rotation ticks, each row followed by its count of ticks:
The counts run from 0 to 146.
[108 101 115 148 134  97 191  88 174 103 161 126 140 150 106 120 109 139
  80 146 158 117 158 120 138 145 146 125 116 125  94 123 121 146 139 120
 160 142 160 108 160  99 164 123 104  57 155  82 181 115 129 161  94  60
 114 135 117 165 162 154 130 132 124 113 117 129 109 113 155  90 145  94
 136 132 119  87 161 115 157 102 128 102 116 138  94  78 134  99 126 136] -> 70
[105 123 150 107 136  90 209  86 168  95 151 123 149 124 102  88 109 146
  97 145 168 124 157 124 130 139 127 134 120  92  87 122 138 155 133 122
 149 149 152  98 166 100 173 146 103  69 147  92 172 125 142 144 117  59
 131 129  90 166 139 130 120 158 121 110 120 127 103  99 166 105 137 114
 133 127 122  85 134 115 168 101 127  95 112 132 109 117 121 107 110 157] -> 108
[ 87 141 147 115 133  89 186 122 157 115 162 118 149 120 121  91 122 161
  92 156 135 138 122 131 120 170 133 143 118 103  81 116 140 126 118 143
 160 130 134 137 139  92 143 165 124  74 169  83 204 102 119 140 111  88
 162 141  98 174 159 164 131 146 137 123  85 139 107 106 161  60 120 127
 107 122 126  90 127 120 170 105 115 145 114 112 114 107 128 105 146 168] -> 52
[132 109 169 115 141 101 193 118 160  97 139 117 133 134 120  93 120 167
  71 155 145 128 134 150 110 157 115 156 141 118  94 100 159 164 138 132
 148 145 151 157 111  93 179 163 116  96 168 101 186 109 127 140 122  59
 148 142 107 181 149 136 128 110 144 111  93 104 104 100 176 101 141 107
 135 112 136 112 124  98 157  92 131 140 126 101 159 101 152 121 144 157] -> 85
[117 105 153 131 140 103 197 127 169 118 158 122 127 157 109 101 118 158
  74 157 137 132 141 149 126 143 118 147 151 128  89  97 152 164 147 119
 150 141 164 147 118 100 173 167 106  88 157  93 189 106 105 130 111  63
 138 138  97 174 149 135 129 111 136 109  83 113  93  98 175 109 146  91
 141 123 139 110 143 108 148  92 124 144 123  93 140  92 138 112 135 137] -> 84
[117 123 141 109 114  61 184 116 180  96 141 109 123 104 104 106 101 171
  81 168 152 112 139 118 128 163 139 130 121 114  89 125 138 140 148 120
 146 140 154 152 132 101 175 136 121  89 159 111 183 108 131 159  98  65
 114 115 102 161 121 164 139 154 137 116 128 119 134  99 159  80 118 127
 124 123 115  87 125  97 191 123 140 127  90 121 137  93 166  94 130 143] -> 4
[125 109 157 119 137  77 181 114 182 119 151 122 129 120 111 119 107 146
  83 165 137 112 130 144 150 155 152 123 138 130  84 115 151 166 130 121
 145 145 168 139 129 101 164 128 107  73 158  98 186  89 108 142  94  69
 132 136 115 170 140 162 131 124 172 140 118 119 118  96 173  68 137 122
 113 140 131 112 139 101 174 108 130 121 121 104 126  88 151 113 147 156] -> 81
[124 104 122 134 126  80 175  89 153 108 134 134 137 151 124  95 102 151
  75 148 145 137 137 126 125 172 133 145 103  98 112 100 123 161 136 135
 147 143 140 151 148 125 151 142 123  81 166 100 189 113 139 154 114  65
 131 153 107 197 168 156 127 136 122 132 114 109 117 108 155  66 142 104
 133 136 109 104 146 111 178 107 140 143 127 122 125  92 143  92 133 162] -> 60
[122 102 124 150 133  97 177  90 174 114 164 138 123 162 110 113 109 135
  59 148 154 120 152 140 122 142 137 127 138 134  94 127 126 158 145 116
 148 147 155 138 145  96 166 140 108  65 157  90 176 115 106 154  81  38
 114 143 104 158 154 151 134 110 139 108 123 128 111 102 147 101 141  82
 128 134 131  96 154 111 142  99 130 127 120 129 109  89 145  91 131 134] -> 71
[ 93 116 121 115 128  99 208  92 144 123 157 134 158 162 119 101 102 147
  92 156 153 153 149 138 137 126 137 127 121 111 108 122 141 139 140 129
 150 157 172 122 142 111 170 134  93  78 157  82 174  95 114 133  94  58
 136 155 100 174 157 157 121 123 133 103  92 130  87 102 152  88 157 104
 131 122 134 100 156 104 162 100 109 133 122 109  99 105 122  92 129 128] -> 19
[115 111 141  96 112  86 203  94 150 115 154 130 149 116 106  95 115 157
  86 153 138 145 128 132 121 145 143 138  99 108 102 115 134 140 135 130
 149 148 162 149 148 121 169 152  83  74 170  92 188 103 122 146  99  65
 141 120  96 185 157 156 106 120 153 110 112 115 107 112 165  85 147 133
 129 128 103 110 143  95 189 110 121 121 124 122 127 105 128 108 133 150] -> 146
[121 115 134 139 126  86 184 102 159  95 133 128 128 130 134  83 110 161
  77 153 167 127 145 134 109 177 115 155 128  88  82 116 145 149 139 119
 145 144 135 140 133 100 186 153 128  92 155 109 174 117 144 155 115  56
 111 137 121 181 138 139 138 140 117 117 123  98 130 105 167  98 120 109
 140 117 116  94 138  96 175 114 160 126  96 139 144 101 155 114 121 150] -> 98
[132 113 109 141 119 109 193 116 171 104 161 124 131 162 110 102 127 165
  70 162 153 139 152 147 114 145 137 139 123 113 111 129 128 132 154 107
 143 151 162 158 134  95 179 159 105  91 154  86 194 131 112 139  99  60
 123 131 108 172 136 139 102 107 126  92 102 130 109 107 170 109 142  95
 134 117 134 115 139 116 151 110 133 117 117 113 102  86 157  93 135 110] -> 135
[102 123 165 134 147  96 191  86 151 116 131 102 135 117 124 106 102 163
  78 159 138 109 129 128 101 162 124 157 119 114  91 116 115 141 141 170
 161 134 131 161 148  89 173 150 156  75 169  85 186 117 142 157 106  72
 121 151 104 166 144 146 146 148 116 140 104 132 125  97 153  87 127 112
 111 118 121  84 136 101 176 103 148 161 111 112 138 100 150  82 121 157] -> 64
[110 115 124 130 131  87 169 118 171 121 147 108 146 163 135 132 118 165
  96 181 139 133 147 137 127 162 147 133 131 135 120 128 128 135 154 160
 141 144 176 145 146  83 165 115 125  65 146  68 193 102 123 141 108  75
 113 154 107 149 153 162 130 126 124 107 102 131 105  95 156  89 143  87
 114 103 135 102 149 102 161 111 123 154 109  93 101  88 138  71 121 120] -> 28
[119 122 133 136 128 103 181  95 152 126 153 115 139  96 109  98 103 168
  90 174 146 114 128 126 105 161 146 152 112 108  84 141 127 131 131 139
 156 139 146 156 161 104 154 161 134  57 170  96 195 109 133 148  94  66
 124 134 109 177 144 163 129 141 126 134 119 138 144  92 152  79 142 137
 108 139 135  94 134 123 179 120 147 134 114 118 111  77 136  91 141 141] -> 103
[141  96 135 137 127  86 169 101 168  88 141 120 121 115 132 112 134 173
  73 176 141 112 121 135 115 179 154 145 127 131 105 129 136 121 141 144
 159 144 150 170 125  80 172 125 133  65 145  86 186 113 146 164  92  74
 123 137 127 164 147 164 131 111 147 121 112 110 142 101 157  85 143  92
 122 130 123 111 113 114 168 112 134 140 114 130 132  77 156  91 139 135] -> 38
[ 85 127 141 106 129  69 195 104 164 105 154 118 150 110 107  97 112 168
  88 154 157 127 121 121 122 151 124 154 122  98  82 138 143 116 131 138
 154 140 144 111 145  93 145 136 124  77 143  84 172  97 133 138 103  85
 138 131 105 169 131 154 162 149 117 121  96 136 114  75 151  77 147 122
 125 112 130  62 120 132 175 114 113 132  98 126  95 112 125 109 122 145] -> 14
[113 119 132  98 115  83 205 126 173 119 172 109 144 124 107 124 106 172
  95 176 147 132 136 133 123 148 158 145 131 123 106 135 131 125 146 127
 145 150 175 129 144 105 162 141 106  78 140  85 186 100 131 142  99  76
 117 118  89 153 137 160 132 139 130  96 117 124 115  95 156  98 147 125
 132 123 128  86 132 125 179 125 118 136  93 109  82  87 136  85 128 118] -> 143
[121 113 137 102 113  72 199  95 147 108 154 122 137 113 112 106 101 167
  76 168 143 138 133 147 123 145 146 132 115 107 108 120 139 137 143 123
 131 153 174 169 133 110 177 150 104  86 157 101 181  97 118 159  89  62
 123 127  93 172 146 160 114 119 157 110 128 104 106 101 163  84 146 130
 122 130 120 113 135  93 186 124 127 138 113 116 128  93 155 104 141 129] -> 145
[119 113 144 122 139  85 184  97 162 116 124  97 139 142 115 117 113 157
  85 150 138 128 153 137 137 149 146 134 100 129  98 123 129 150 144 152
 146 135 168 163 154  86 166 118 119  72 167  83 188 110 127 152 110  67
 128 149 116 164 149 173 115 124 150 120 111 144 108 114 173  80 112 109
 102 109 113 123 149  78 183 109 135 130 119 123 139  91 142  89 130 149] -> 30
[ 94 125 154 116 128  69 189  84 153 123 140 130 127 118 128  67 112 156
  59 164 165 117 131 126  96 157 106 140 131  97  95 121 156 120 146 137
 148 148 129 149 124  77 165 156 135  96 163 100 182 102 137 158  94  57
 135 127 111 175 138 150 151 139 128 125 104 109 120  81 149  98 135  97
 125 111 134  83 111 110 159 102 124 151 104 136 126 115 146 100 120 141] -> 12
[103 125 143 145 136  94 178  93 141 132 139 117 133 150 128 101 108 154
  67 161 142 122 134 136  95 158 121 149 134 121  99 110 115 146 155 148
 147 138 125 157 135  88 167 160 149  78 171  87 185 115 124 151 106  55
 116 155 109 167 157 145 149 139 106 117 109 120 117  97 142 101 133  97
 117 117 127  90 138 112 147 100 140 171 103 116 134  85 150  77 126 142] -> 63
[104 120 135 132 135  83 177 137 188 107 149  90 144 144 121 118 119 173
  90 159 148 128 146 128 153 155 119 135 128 125  82 131 135 138 146 134
 137 125 159 115 134  68 165 135 125  66 154  73 186 108 121 130 112  78
 114 139 128 149 112 158 149 148 122  93 100 149 116  96 182  93 118  98
 112 101 132  82 132 111 153 124 122 119  81 123  99  89 146 101 122 133] -> 130
[100 121 121 131 133  85 196  87 133 123 144 135 154 166 133 104 108 137
  68 164 159 154 151 145 117 140 120 126 119 104 113 112 152 146 137 133
 146 155 161 146 132 102 176 145 106 101 156  95 176 102 114 149 103  44
 135 151 105 177 149 147 127 116 135 115 101 120  90  97 164 103 148  87
 122 112 125 108 160  91 152  90 118 149 130 110 123 114 142 104 130 131] -> 20
[112 113 123 144 134  94 186 101 154 116 146 133 142 151 124  88 122 148
  74 141 144 137 134 120 115 169 124 149 111 104 106 114 118 149 138 147
 160 138 131 140 157 117 143 153 115  64 177  84 205 120 132 150 108  75
 129 153 109 192 171 153 132 141 101 111 101 131 110 107 139  67 143 103
 122 128 116  90 154 127 164  96 124 136 115 116  95  88 124  88 124 156] -> 61
[110 121 134 120 134  97 184 114 165 104 168 107 146 138 112 100 138 158
  89 166 139 129 132 127 127 161 144 133 130 137  86 136 124 105 139 136
 155 137 158 144 137  69 165 150 111  47 164  69 210 109 128 152  93  88
 141 132 112 146 152 167 126 132 145  91 102 139 115 114 155  84 129 104
 110 116 117 117 119 121 153 119 120 108 112 132  90  85 127  86 128 130] -> 40
[114 113 135 129 126 102 186 125 145 116 136  87 134 119 119 112 100 166
  87 160 145 129 131 137 113 169 131 148 102 116  74 105 135 150 144 131
 154 131 164 166 143 114 187 160 116  83 178  98 198 102 119 133 112  64
 121 147 108 170 143 154 133 129 136 125  99 123 113 125 162  83 133 137
 121 120 116  94 160  82 183 121 155 133 113 105 148  86 153 109 142 141] -> 94
[123 112 113 154 123  78 165 114 163 117 157 137 118 139 124  92 112 156
  67 163 151 123 141 137 104 168 126 148 139 111  92 132 126 134 142 125
 142 147 132 141 138  93 157 161 134  76 147  92 195 118 126 149  97  61
  98 135 114 181 143 146 141 136 101 115 121 109 142  83 139  93 124 101
 130 129 136  84 130 135 158 120 139 151 100 120  85  82 156  77 125 131] -> 101
[128  98 152 130 136  83 176 102 188  88 119 101 128 136 110 113 117 176
  66 130 151 126 143 137 131 164 127 146 119 115  97 111 125 154 150 128
 161 131 141 157 125  85 179 151 125  88 164 102 157 140 155 153 125  63
 129 144 108 160 141 142 132 128 122 120 106 133 122 108 187  94 116  94
 131 122 121  98 128  99 163  93 132 130 108 136 152  96 162 104 129 155] -> 34
[130 103 104 140 117 104 190 120 180 100 155 105 142 137 108 114 112 168
  86 151 149 145 154 132 134 154 143 139 108 117 100 128 126 138 144 111
 156 142 176 153 154 110 156 141  83  74 162  80 193 122 136 136  95  71
 130 131  94 169 140 143 112 108 133  96  97 137 118 104 181  93 146 113
 140 124 124 102 140 121 165 117 130  97 111 118  96  83 142 102 139 126] -> 134
[115 127 159 104 117  66 188 117 170 104 147 113 130  87 110  99 109 180
  80 167 145 111 126 152 114 169 143 148 135 104  99 128 148 130 138 136
 138 135 142 148 137  87 159 151 129  90 149 103 172 112 133 153 104  77
 131 114 104 168 120 159 135 145 129 119 123 112 142  78 179  83 128 132
 115 123 128 103 107 117 186 122 132 139  96 120 118  97 154 108 126 147] -> 141
[101 137 147 114 143  96 207  82 159 104 142 115 149 102 104  86 105 160
  84 167 153 115 150 135 113 140 138 124 116 104  87 120 145 155 139 123
 152 151 151 126 161  92 188 138 123  82 154 101 159 112 138 157 102  55
 129 126  87 170 128 141 109 141 134 133 130 123 117 107 159  98 135 124
 113 126 125  96 139  87 184 106 144 119 116 126 143 109 138 107 118 150] -> 107
[130 113 139 133 127  95 176  96 173  96 154 109 133 118 116 108 144 171
  74 170 146 121 116 132 129 176 158 138 112 126  95 137 129 113 139 135
 150 134 152 162 135  87 151 139 114  54 158  82 199 109 137 165  96  89
 137 129 119 166 157 157 126 125 150 110 109 128 132 111 159  75 138 106
 108 132 117 117 116 117 175 122 138 121 113 138 110  81 130  89 129 138] -> 39
[107 120 148 116 142  84 183 105 170 109 162 106 127 122 105 101 114 153
  66 168 140 113 130 141 122 144 128 124 134 136  78 113 145 130 148 117
 145 138 154 162 122  73 179 172 120  82 166  98 177 101 107 164  83  61
 137 133 103 145 118 160 132 134 148 119 103 121 113 117 173  92 120 114
 114 119 116 118 125  94 161 113 135 140 116 130 138  99 158  90 130 141] -> 42
